In the rows, 128 means zero.
One turn or mirror swaps these rows in pairs. Which row does each one swap with?
j_993: [147 129 139  95 118 152 111 119 120 117 108 118 109 144 169 132 126]
j_40: [147 130 118 113 143 140 127 156 150 134 135 122 123 155 107 138 139]
j_490: [148 143 129 129 110 158 153 108 136 111  96  99 102 118 126 108 142]
j_348: [159 128  97 115 136 121 117 161 144 119 127 130 132 147 128 124 134]
j_969: [136 171 134 124 112 149 126 120 138 114 122 120 106 154 106  93 112]
j_539: [156 156 129 122  96 160 143 118 130 105 103 107 115 114 120 121 155]
j_106: [127 152 118 107 137 149 143 131 167 111 128 131 118 105 110 122 100]
j_428: [157 133 144  93 121 151 111 123 121 109 114 125 116 143 168 126 125]
j_390: [134 172 127 116  94 151 119 134 138 104 107 124 127 121 119 153 142]
j_78: [147 124 134  94 124 151 117 124 114 121 113 116 116 138 170 130 126]
j_357: [147 148 147 100 120 150 108 114 122 109 122 122 108 145 162 115 125]
j_850: [153 113  96 101 118 136 130 124 150 111 113 111 141 130 127 158 142]
j_433: [142 170 144 115 107 152 123 116 130 113 118 125 105 158 114 102 123]
j_478: [144 161 141 124 101 153 136 120 131 106 105 107 116 114 124 131 157]
j_970: [135 158 137 118 108 153 127 118 133 111 121 132 104 154 104  92 118]
j_480: [155 131 121 131 104 153 137 106 138 116  97  92 108 125 129 107 150]
j_499: [151 132 116 109 163 146 120 159 148 131 136 125 124 143 118 123 128]
j_346: [156 137 112 131 124 121 129 166 151 122 129 132 120 137 118 117 146]
j_736: [147 146 122 127 101 154 139 114 128 110 101  93 118 117 121 115 155]
j_865: [149 142 144  99 133 150 118 123 115 117 122 118 103 149 161 120 124]
j_733: [144 144 101  92 145 143 128 133 150 100 117 124 120  90 133 114 107]
j_918: [154 119 138  94 131 148 121 119 124 114 108 112 120 130 166 140 131]
j_8: [140 151 101  98 146 147 123 140 147 102 118 135 125  94 136 114 105]
j_10: [140 148  98  94 147 144 118 130 147 103 121 133 126  96 136 113 104]
j_299: [135 165 138 123 108 156 111 115 140 113 123 131 106 155 117  98 117]
j_845: [155 112 105 110 133 153 127  98 143 118 117  99 115 152 130  98 123]
j_170: [157 119 121  91 123 140 122 118 123 104 112 119 123 130 166 143 129]
j_734: [156 111 105 107 140 156 125 105 130 123 115 103 108 154 121 102 114]
j_345: [125 146 116  92 138 158 143 126 168 106 121 134 126 110 107 127 107]
j_574: [157 111 112 104 131 155 132  98 137 123 110  97 110 145 132 108 116]
j_544: [144 126 108 113 122 137 132 143 157 125 121 118 131 156 100 150 143]
j_337: [126 152 113  88 136 156 130 121 166 105 128 133 126 119 114 136 103]
j_791: [127 145 121 113 134 146 149 140 167 107 126 132 124 106 103 109 110]
j_297: [141 129 110 114 133 140 134 146 162 130 129 120 128 161 106 141 144]
j_842: [132 170 119  99 105 146 111 134 144 103 112 141 135 126 121 153 131]
j_714: [156 132 110 128 129 122 133 170 147 119 129 130 121 135 120 117 146]
j_902: [153 110 112  88 127 139 129 121 138 104 109 111 138 132 149 152 138]
j_277: [155 134 115 107 156 138 132 157 152 135 130 124 124 155 114 126 139]
j_386: [141 165 124 124  97 150 129 128 128 108  97 116 117 116 121 135 155]
j_945: [136 158  97 111 123 139 125 138 155  96 116 134 128 102 118 112 107]
j_140: [153 143 118 125 127 121 128 172 148 124 124 130 117 138 119 118 146]
j_301: [151 151 127 119  96 159 139 109 129 103 105  98 111 122 121 119 157]
j_727: [127 153 113  80 129 156 121 122 159 104 121 134 133 124 111 147 108]
j_395: [158 113 108 106 142 151 130 109 141 124 114 103 112 157 128  95 108]

j_945 pairs with j_348
j_791 pairs with j_499
j_727 pairs with j_544
j_301 pairs with j_993

